Rotation paths and how fast each direction turns (degrees each step):
Each turn is a multiple of 5 degrees from 10 to 175, or 0.
Each row of a path follows its step; steps can be skipped.
path 1
step 0: [ -8.1  -0.7 -28.9  21.6  16.7   2.9 -16.5  -0.6  32.3  10.4  28.3   0.4
   3.9   6.0  -1.9 -19.5  20.5  11.0  12.6   1.0 -10.5 -14.8 -16.9  15.0
  15.1  22.5   4.8  26.1  -5.9  16.1  -0.2]
step 1: [ -8.0  25.3   4.7  -1.2  17.6   2.2 -18.0  16.9 -13.3 -24.5   1.4  -0.2
   9.7  -4.9  28.1 -13.2  -6.7   4.3  11.3  -5.7  21.0  27.6 -23.8  -4.4
  19.4 -23.1   0.6  18.5   4.6   1.0 -26.0]
step 2: [  7.6   0.0 -11.7   8.3  -7.0  17.8  -9.8 -13.4  -1.7  16.0 -26.0   4.7
  -8.9   4.0  -3.0   3.2  25.1 -18.4 -27.1   2.0  -0.2  36.0 -20.1 -21.6
 -12.7 -31.0  13.7   1.6   4.0  -2.1  20.2]
step 3: [  0.9   1.5  -4.2  25.8   5.8   9.7 -24.5  -0.4  39.3  25.6  16.0  -5.8
  20.2  15.3  -9.7   4.9   7.2  15.1   2.0  15.5   9.9 -17.0  -1.7  -5.0
 -10.4  -3.5   0.6  -4.5 -41.1 -11.5   4.6]
step 4: [-10.8   2.7  13.0  18.1 -15.3  11.1   4.8  32.8  -2.3  -1.9  22.4   0.5
  11.8   6.7   4.7   0.9 -26.9  16.4  18.4  -7.8  20.5   2.5  -9.7 -13.3
  35.3 -23.7  -9.4   9.8  21.2 -14.4   1.9]
step 6: [-20.7  -5.6   7.7  -8.9  32.1  -2.7 -41.9 -17.3  -8.1  19.5   1.0   3.8
 -11.2  -3.2   7.1  21.4   6.8  23.6   9.9  20.2  13.6  -7.9   3.4 -13.0
  -9.9   2.1  -2.2  -1.3 -31.7 -12.1   1.2]
step 7: [ -7.0 -22.1   9.7  -3.9   5.4 -12.5  11.8  38.0  -1.7  17.6  10.0 -23.0
 -13.5   9.5  -7.4   5.4 -18.9   0.2  24.8  13.1  13.2   8.6  -5.7  -9.7
 -12.8 -33.1  -6.4  17.3  17.6   0.6  21.4]
step 8: [  1.3  15.1   7.6 -11.3 -26.1   6.3  17.9 -18.8  30.3  24.1  17.9 -10.1
  -2.2  -4.7  21.2 -13.1  -3.4  -1.4  -8.3  -8.1  13.9   5.0  -7.4 -23.6
 -17.0  16.4 -15.6  -0.2  14.1  35.1   9.6]
step 9: [-23.1  11.8   4.2 -13.6   7.6  16.6  -3.5 -18.6  -0.4  -4.3   3.1  11.4
 -18.3   7.7   4.9   0.4   2.3  39.4   8.9  12.9  19.9  24.4  17.7  -5.3
  -0.7  21.6 -13.9 -24.9  -3.0 -28.4 -13.0]
step 10: [ 10.6 -19.4  -4.6  11.4  -3.8 -23.0  22.2  10.0  -8.4  11.2   9.1   6.6
 -39.3   6.2  -7.9  12.8   5.7   4.4  33.6  17.8 -25.8  16.8  -0.4  -9.3
  -3.9 -26.4   2.4  -9.9   7.5  -5.5 -13.3]
step 11: [  6.3  -4.9 -13.8   6.3  16.3   8.0  10.5 -17.4   3.3  32.2  14.6 -13.1
  10.5 -11.9  18.4   5.8   9.7   0.3   6.3 -13.9  -9.2 -24.9   2.0  -5.7
 -15.0  -5.1 -30.4  -3.3  12.5  40.4 -20.4]
step 12: [-36.9  12.6 -10.3 -24.6  28.8  21.4  -2.9   1.3  -5.3 -10.4  16.3  -7.1
   9.1  -5.4 -23.4 -26.8  15.0  14.1   9.8   0.0   5.6  25.0   8.2   9.9
   9.1   4.6 -21.7  -4.9  15.8   0.5   4.3]
[ -7.9   3.7   2.4 -10.3  -5.1   7.4  -6.4  -4.7  -8.3 -10.1  -6.6   3.4
  -1.1  -5.4   0.1  -9.7   1.4   5.1  -4.7  -0.3  -6.8   6.6  -7.4 -10.9
  -4.6   0.9   6.5 -15.2  -2.5  -0.9   1.0] : 100
[  6.3  -0.5  -0.9  -1.5  -2.6  -0.2   7.9  -5.7  -7.6   0.4  -1.7 -11.7
   5.9  -2.2   2.2  -4.4  10.2   7.3   6.5   7.9  -7.0  -1.2  -2.5  -4.9
   2.9   5.6  -3.8  11.2  -9.0 -15.5   7.5] : 110
[ -0.9 -10.3  -2.7   5.1 -11.2   2.6  -0.6   3.2  -1.1   7.1  -1.7   8.9
   6.5   8.4   1.2   0.3  -8.6  -2.1  -0.5   6.1 -10.5   5.2   4.8  -6.3
  10.6  10.0  -8.8  -5.5  -2.9  -2.4 -11.0] : 65
[  4.3   7.5   2.9   3.1   1.8  -5.8  -7.7  10.7 -11.4  -2.7  10.6  -1.6
  -5.6  -2.8  -8.3  -5.1 -13.4   1.8   6.1  -5.1  -0.8  11.7   0.0   6.4
  -1.8  -1.6  -7.1  -0.3  -7.9  -8.6  -0.3] : 125
[ -4.5   7.6  11.0 -11.3  -0.9  -5.7   9.0  -3.1  -6.4  13.4   1.4   0.5
   2.1   9.4   0.8   2.3   1.7  10.4   0.3   2.2 -10.3   1.1   1.8  14.1
  -1.8  -3.2  -2.2  -6.5   3.9   5.8   0.4] : 20
[ -1.3  -9.5  -7.0   1.7  -8.0  -2.3   0.2  16.7  -1.5   0.1   6.6  -1.2
   9.3  -5.2   2.8   2.5   1.9  13.2   0.3  -3.4  -1.1  -7.4 -13.2   2.6
 -12.7   3.8   0.7  -0.6   4.8   2.9  -2.7] : 100
path 2
step 0: [ 11.0   5.2  38.9   3.3  -2.1  -3.3   7.4  15.4  26.7  -9.7  -5.6  -2.9
 -10.1  11.5 -12.3 -14.3   5.0 -10.0  21.7   6.7  -9.5 -43.9   5.6 -20.8
   0.5  14.6  -4.6 -45.1 -12.6  30.9  -1.4]
step 1: [-13.7  18.7  -4.2 -13.4  30.2 -29.3 -39.9 -10.3  23.2  -8.9  -4.1  25.0
 -14.8  16.6  11.8   4.5   6.4  11.8   0.4 -37.3  -6.9  -6.7  -3.2 -21.0
  10.6  16.1 -11.0  -8.5  12.2  17.0 -24.9]
step 2: [-19.4   6.4  53.4  15.4  -5.3 -16.1  -3.4   0.0  14.8  22.6   1.1  17.8
 -16.7   7.4  23.1   6.5  -3.4  -1.6 -13.6  -2.2 -19.8  -7.9 -19.8  -5.8
  15.4 -22.9 -34.8  -4.5 -12.8 -28.9  -0.6]
step 3: [  0.8   0.4 -18.8   6.1 -10.4 -19.7  -6.4 -20.8  -6.4 -12.2  -8.3   9.8
   0.0  25.9  -4.6   0.9 -16.8 -10.3 -16.9  -8.5 -18.5  -0.2 -31.8 -23.2
  12.2 -27.3  -2.9 -47.3 -18.6  18.0  34.0]
step 4: [-11.9  36.2  19.5 -20.5 -25.0 -32.8 -17.6   9.3  12.5   1.4  27.3   2.6
   0.6 -23.3 -13.1 -13.4   4.1  -3.3  32.1  -7.6  23.0   8.5 -16.3  -9.1
   7.9 -26.3  -5.8 -21.0   5.9  18.0   8.8]
step 5: [  0.1  23.9  -1.3  -8.1 -22.9  -4.2  -8.1   0.1  48.2   1.3 -17.0 -13.4
  15.4  24.5   6.4 -16.8   7.5  22.7  -5.8   3.5 -34.6 -17.0   7.0   3.2
  30.6 -24.7 -12.7   1.0  22.7  20.0  -0.2]
step 6: [-16.1 -33.5  -1.2  19.1 -16.9 -21.1 -27.2   2.3  26.2 -22.3  12.9   8.6
 -29.6  22.4 -11.2  16.6   9.9  11.2 -11.2   6.6  29.3 -21.3  -6.6 -11.5
  11.1 -28.5 -21.4   6.7   7.1   7.0  -2.2]
step 7: [-17.4  14.7   7.0  21.4  10.5   7.6 -15.1 -29.2 -17.4   9.4  26.7 -29.0
  -7.8  21.1   3.6  -3.7  19.9  13.7  28.4  -2.3  -3.3 -27.3  -9.8 -16.3
  38.6 -15.4  -2.3 -17.7  -3.5 -12.8  18.6]
step 9: [ 19.1   6.8  36.6 -17.9  21.9 -28.8 -26.0  -9.3  -4.1 -35.3   5.1  -3.0
  -2.4   7.0  17.9   8.0   6.6 -14.3  10.1  16.0  -9.4 -21.0  -0.6  27.9
  15.3 -18.5 -16.5  -5.0  23.1  25.1   7.9]
step 10: [-15.1   2.0  16.8   9.3   6.4  23.1 -24.8   0.6  11.2 -22.7  23.8  15.1
 -23.9 -10.9 -14.0   2.2   6.5  38.3 -11.0  -4.1 -45.6  -4.3  10.8 -10.8
  -9.5 -14.6 -24.6 -28.1   7.5  12.4   7.6]
step 11: [  4.9   6.8  26.4  11.4   1.5 -12.5 -22.4  18.5  17.8 -21.7  15.1   7.4
  11.0  38.4  -2.9   9.0 -10.5  -0.5  14.9  -0.4  -9.9 -16.4 -32.2 -43.0
  -8.5  12.4   4.9  -5.6  16.9 -24.9  21.4]
step 12: [ 20.5  29.9  -5.2  45.9  -1.8 -32.7 -30.1   4.4 -17.4  24.8   0.6  24.8
  -0.9  -5.2  17.1 -13.0  10.0   4.0  -3.8 -20.7  -6.5 -21.4  -3.9  -7.4
   1.7 -13.7  -9.6 -18.8  22.3   9.7   7.2]
[  0.6  -0.3   0.3   1.8   5.5   1.4  -8.9 -12.8   0.1   0.8   3.7 -13.2
   8.6  12.7   5.5  -8.0  -9.1  -1.2  -5.3  -4.5  -0.1  12.0   1.7  -2.5
  -1.3   6.4  -3.9   5.4   1.8  10.7   4.3] : 175
[  4.9  -2.2  -4.6   3.8   2.4  -5.2   2.6  10.7   4.5  -5.9  -4.6  -0.8
  -2.6  10.4 -11.8  -5.0  -5.6  -8.4  -8.2   2.0   0.0 -10.8 -13.0   8.8
  -1.7   6.5   0.6   5.9  -6.4   5.3   6.6] : 130
[ -2.3   6.2 -16.4   6.3   1.0   1.6   4.3   2.5  -8.2  -9.8  -7.9  -4.9
  10.3  -2.1   2.9   3.7   9.3   5.2  -5.7 -10.8  -8.4  -3.5   0.4   0.3
   2.9   1.6 -10.6  -6.8  -1.6   3.7  -3.0] : 160
[  9.2   4.1  -6.6  -0.9  15.2   0.8  11.3  -4.8   8.1  -9.4   3.2   2.5
  -1.8   5.4  -0.2  -9.8   5.5 -10.1   3.1   0.6  -2.3   5.9   1.2  -6.2
   4.0 -10.8   0.1   1.6   3.2 -10.1  -2.4] : 175
[  3.1   2.4   0.4  -0.7   5.4  -6.4  -3.1  -7.8   9.4   4.1 -12.3  -2.5
  10.6 -17.0  -1.5  -9.5  -0.2  -4.8   7.4  -4.0   3.7 -11.1  -0.6   1.5
  -5.5   0.7   4.6  -0.3   6.4   7.2  -3.2] : 90
[  0.8  -3.7  -2.7  17.1   4.8   2.8  -7.4   3.0   9.0   7.7  -1.1   1.4
  -1.3   9.6   0.0   3.3  -1.0   4.9   1.3  -6.3   6.6  -9.1   4.0  -8.8
   2.9   7.7  -0.1   2.5   2.3 -10.0 -13.4] : 70
path 3
step 0: [ 20.4  17.9  34.9   6.8   9.3   1.6  -9.6  11.2   4.9  -8.2  23.0  21.2
  39.9 -17.6  10.0 -14.7  10.6  24.4   3.0 -13.7  22.1 -33.5 -32.1   2.6
   1.4   3.1   9.4   6.9 -24.1  -1.1 -22.5]
step 1: [-18.3 -26.4  -4.1 -24.2  -2.3 -20.5  -3.4  22.9  -3.3  -7.0 -11.5   4.5
  -3.6 -17.9 -19.8  40.2  37.1  33.3 -38.1  11.9  -6.2   1.7 -15.4   1.0
   8.3   3.4   7.4  20.5   9.8   1.1  11.8]
step 2: [-16.5  42.8 -24.5 -19.2   3.9  27.0  42.7  -0.4   4.4  -4.6  33.4 -21.5
   9.8  -6.2  15.8   6.5   3.1  12.4  -1.0   9.9 -20.5  -1.7  -6.4   0.1
   2.1  -7.8   4.5 -25.5  12.2  26.2  20.1]
step 3: [ 22.8  33.6 -24.5   1.0 -21.2 -11.0 -13.6 -23.7  -2.8  15.6   7.9   2.2
 -27.8  -9.5 -24.0 -13.0 -10.1   2.7  -0.4 -25.8  36.1  -8.6  -9.3 -13.4
   4.3  18.8  -5.6  33.1  14.6  19.5  17.9]
step 4: [  3.4   5.3  25.8 -12.3 -34.2  11.9  -5.2  35.0  15.0 -26.1   6.9   1.7
 -25.9   0.0   9.9 -25.8  13.5 -31.7   1.6  16.6   0.5  28.7   2.6  24.3
 -11.4   0.2  22.9  21.8  15.9 -12.6   8.9]
step 5: [ 26.9  -9.8  -8.5  -8.2 -13.6  -3.4   4.5   4.4  -8.0 -19.1   8.3  18.1
  30.9  33.7 -25.0  -1.0   5.7 -21.4   1.7  -5.1 -23.0 -36.6  35.6  -0.5
  17.2   7.7  28.7  -9.9  -5.2  22.3  -6.5]
step 6: [ 14.5 -13.0 -21.1  24.4  11.1  -6.0 -35.1   7.8   5.6 -12.2 -36.3  -4.9
   2.8  15.1  43.3  -6.9   2.1  12.5 -13.7  -6.6 -11.8  14.1  -7.2  -2.9
  20.1 -14.0  -9.9   8.2  -0.7  37.7  27.2]
step 7: [-13.8  27.8  17.2  10.7   0.4  -9.3  24.1   6.0 -16.3 -33.0   3.9   8.8
   1.9  28.8  17.9  20.9 -13.2  15.9  39.3   3.3   1.1  -3.0 -18.8  14.9
  23.7  -2.1 -27.7  24.6   8.4 -11.0 -22.5]
step 8: [-22.7   4.5  -7.5 -27.0   3.1 -11.7   3.9  15.5  15.5 -13.3 -15.5  11.0
   4.8 -17.1   6.2 -12.5   0.0  14.9 -19.1  -7.4  46.2 -33.1  19.0  -9.9
  28.4  17.6   1.6  -1.0 -32.5 -28.2  10.7]
step 9: [  0.9  25.4  -8.9  25.9  -5.4  18.0   0.9  31.3   0.1  13.1  10.6  -1.1
   8.2 -19.4   3.9  28.9  29.4  -8.7 -29.3   4.7 -37.1  -1.7  -5.2  12.6
 -13.9  26.9 -19.6  10.1 -22.4 -16.5  20.6]
step 10: [ -6.6  18.1  -5.9   5.5  -1.9 -20.7  12.5  -3.9 -10.7  29.4   7.6  16.2
 -15.8 -33.2   0.1  -0.8   6.1  -4.4  12.7  24.4  -1.2 -18.8 -16.6  17.2
  29.3  18.2  22.3 -19.8  18.1  46.4 -16.8]
step 11: [ -7.1  15.6 -14.1   2.4 -20.2 -12.7 -10.3 -24.0  12.1 -31.9  -7.6 -16.7
 -39.3  -0.8  12.6  -0.9 -16.0  19.9 -26.8 -23.6  -9.5  -4.1  -8.1   9.4
 -29.7   6.9  46.5   8.5   8.5  -4.6  -4.9]
[-7.9 -2.8  4.2  5.8  1.1 11.6  5.3  6.7  9.8  9.7  4.7 -3.0 -3.0 -3.6
  3.1  6.5  0.1 14.3 -8.0  3.9  2.5 -9.3 -2.6 -7.9  5.3  9.4 -3.6  3.4
  1.3 -0.4 -9.5] : 45
[ -7.1  -5.5 -13.2   4.1  -2.2  -1.2   2.7  -4.3  -2.6   1.9  -0.1   5.6
  -5.0   9.0   8.3  11.4   1.3   8.6   6.1  -5.2  -2.7   5.1  -7.2  -0.2
  -1.5   0.5   3.7 -14.0   6.1  13.1   2.8] : 85
[-9.3  5.5  7.1  2.2 -1.9 -0.3  6.0 -4.4 -3.1  1.5 -7.7 -1.2  7.1  5.3
  0.8 -1.5 13.3 -0.9  8.9 17.9 -4.3 10.1  2.6 -4.7 -0.8  8.8  1.5  4.1
  9.3 -2.2  1.6] : 135
[-12.4  -9.0 -10.2  -9.2  -5.9   0.6   4.6  -2.5   3.8 -10.7   0.2   1.9
   4.5   1.6  -3.2  -3.0  -2.6   5.3  -7.4   3.4  -2.5  -6.4  12.1  10.6
  -3.4  -1.4   2.7  -2.9   8.8 -10.9  -3.6] : 110
[-3.1 -0.7 -0.9 -4.7  2.5  5.5 -7.0 11.9 -9.0 -0.9 -1.0 -1.6  0.9  1.5
  2.5 14.1 -7.8 -9.7 -8.4  7.6  6.3  9.7 -1.7  9.2 -7.4  2.4 -7.4  5.6
  5.9  5.7 -5.5] : 135
[-16.9   8.1   4.7   2.1  -3.3  -9.1 -13.5   3.1  -9.1  -0.8   1.6   4.3
   1.0  -9.3   1.6   2.1   0.6   6.6   3.0   4.0  -4.2  -8.1   3.1  -2.4
  -6.5  -5.0  -7.5  -6.2 -10.6   0.7   0.3] : 40
[  6.0   5.8  -2.7  -5.8  -7.1   4.8   1.7  -6.4 -12.2   3.2  -6.6   7.2
  10.8   0.5  -7.4  -5.8  -1.8   3.4  -1.4   2.2  13.1  -4.5  -0.6  -1.5
   5.9   4.7  -0.1  -8.8  -2.6   7.8 -14.1] : 145
path 4
step 0: [ -5.7   2.8  13.4  20.7   4.5  -4.7 -35.0  35.0  -0.2  27.2   3.0  14.4
 -25.8   3.9 -16.5  27.3   9.1   2.6  -6.8  -1.4 -11.0  -6.8  10.3   4.4
  -0.7 -22.2  13.5  -2.3  -5.3   7.6  -9.2]
step 1: [-24.2  12.6  -5.1  18.7   9.3   7.5 -19.8   6.4  -2.8  31.9   7.7   2.6
 -26.4  -6.6   3.2   8.5  11.5   7.0  13.3 -20.4   1.1   4.2  10.4  15.0
  18.0 -21.1  -4.7  -2.5   8.7 -10.7 -37.8]
step 2: [-19.4 -15.0 -35.7  12.5  -5.8   7.5  -6.2   9.7  20.7  34.0  -4.5 -16.6
  -8.5 -12.3   4.0  -9.6  11.5  26.0  14.5 -16.6   3.2 -22.4   7.3   6.6
  12.2 -15.9  -1.5  -4.9   9.2  10.2 -12.1]
step 3: [ -8.7  -6.0 -16.0  24.3 -17.5   7.5  -6.8  26.3  22.7  14.9   4.5 -22.1
 -17.2   0.0 -11.2  19.1  11.6  10.3  -0.5  -2.1 -35.7 -18.5  -1.9  -9.0
  -1.5 -22.8   3.3  -7.5   7.4  19.0  11.8]
step 4: [-20.1   5.9  12.6  24.9  -0.1   5.5  -6.9  16.4  12.2   4.1   4.0 -14.6
 -42.2  -6.0  -7.8  30.1  -0.8 -11.4   9.1 -10.1 -15.6   9.2  13.3  -4.2
   4.6 -16.7 -22.8  -4.5  -3.3  22.6 -14.9]
step 5: [-40.1  -8.0  -4.6  19.7  -4.5 -13.1 -20.3   5.0   2.9   7.1  -8.1  -5.5
 -13.2 -23.8 -11.6  -5.1 -10.5   5.3  24.0 -14.1   7.9   6.2   6.5   9.0
   7.6 -10.7 -13.2   1.0   7.9  32.4 -27.8]
step 6: [-27.5 -11.6 -14.5  18.6  -5.2  -5.5 -21.2  25.9  25.4   6.7 -16.6 -20.0
  16.1  -7.7 -11.0 -14.9  -4.8   6.7   1.7  -2.6 -16.6  -3.4  -3.8  -8.4
  -3.2 -18.3  12.3  -9.2  25.4  10.2 -26.4]
step 7: [-11.9 -10.7  11.3  22.3   5.7  18.0 -14.2  36.2  32.0  -0.4  -5.7 -25.5
  -7.5   5.0   2.4  12.7  -0.7 -12.3 -21.8   0.1  -5.5  -0.7  -0.9  -5.9
  27.2 -23.2   7.5 -12.5   5.9  12.4 -10.6]
step 9: [-32.2  -1.8 -18.8  29.3  12.5   0.0 -14.6   5.5  -6.3  -0.8 -17.1  -4.7
 -15.5 -21.5  -1.8 -18.0   3.6  10.6  22.5   4.3 -12.6  -2.6  19.1 -29.5
  17.4  -2.8  21.0  -0.2   5.7   8.0 -15.8]
step 10: [-30.5 -20.8 -16.4   4.4  -4.7   7.2   3.6  20.5  19.4   4.9 -21.6 -22.4
 -17.3 -17.6  -6.1   4.4   9.8   7.4  -7.2  16.7 -16.0  17.7  -4.5 -15.1
  20.8 -14.2  25.6  16.1   7.5  -1.3  -9.4]
step 11: [-11.5 -26.8   2.7  12.0 -27.5  15.0 -14.5   3.6  27.0  -2.0 -25.4  -8.3
 -27.7   0.7  -1.5  31.4 -11.0  -3.4   8.6   3.9  -3.7  17.7  -1.6  -1.5
  25.1  -5.8  15.5 -17.7   3.1   1.1  -1.3]
step 12: [-27.7  -5.3 -12.7  16.8 -16.4  11.2 -31.1   1.5   5.1  -9.8  -0.6  -0.3
 -24.0  -1.8 -12.0 -10.5 -24.8 -23.5  24.3  -3.8  -8.3   7.0  21.8  -3.0
  21.6  -0.7  11.6 -22.1  -7.4   0.3   2.4]
[  6.5   3.2   1.7  -0.6  -4.6  -2.0  -2.4   4.2  -3.7  18.9  10.8   6.5
   2.5   1.6  14.4   2.3  -0.3   2.8  -1.3  -0.8   1.6  -5.9  -0.4   1.7
 -14.4  -5.0  -8.0   8.5  -4.9  -0.2  -2.8] : 10
[  0.5   4.4   4.9  -1.7  -1.1  14.3  -0.7   2.6  -0.8  -8.3   2.6  13.2
  -7.1  -6.4   6.3  16.4  -4.8   0.2 -10.1   3.3  -2.1   0.8   3.1   8.7
  -0.6   5.3  -0.3  -5.6   8.3   5.2  -3.9] : 100
[ -5.2  -6.9 -17.1   3.5   1.3   3.9  -2.4  -9.7  -4.5  -3.9   9.3   4.7
  -2.8  -6.2  -0.2 -13.7   2.7   0.8  -3.6   9.2   7.9  -2.7  -1.5  -2.3
  -8.7  -0.2  -3.8  -8.6   3.1   2.7  -8.2] : 100
[  9.8   3.4  -1.4   9.2  -5.0  -7.6  10.2  -0.7  -1.7  -1.4  -4.7  -2.9
  -9.0  -3.6  -2.4   0.7   5.8 -17.7 -11.8   2.9   0.3  -3.4  -3.2   5.0
  -0.3  -8.8   4.9   5.8   1.0  -4.7  -9.5] : 110
[  9.8  -7.6   7.5   4.3  -6.4   0.2  -7.1  -0.4   2.5  -1.9  10.7  -5.4
  -7.6  11.1  -2.6   4.0   2.5  -6.4  -4.5   5.8   1.7  -0.1   3.1  -5.9
  -1.3  -2.5  -1.7 -15.1  -8.9   4.9  11.8] : 90
[ -3.9   0.3  -6.6   7.7   9.0  -4.6   3.9   5.9   2.2   4.8   7.4  -1.3
   5.9  -3.8  -8.1  13.4  13.7  -0.1   1.3 -15.2   5.6   2.8   3.5   2.7
  -5.2  -3.5   2.1  -8.4   4.7   5.9   0.4] : 10
[ -2.9   5.2   3.8   6.8 -12.6  -4.9  -0.7  -7.3  -7.7  -1.3   9.1   1.3
   5.0   6.6  -0.7   3.8   6.1   8.4   4.0   4.1  -8.6   7.8 -18.0   1.6
   4.5  -2.7   3.1  -2.4   9.5  -0.8  -2.9] : 145
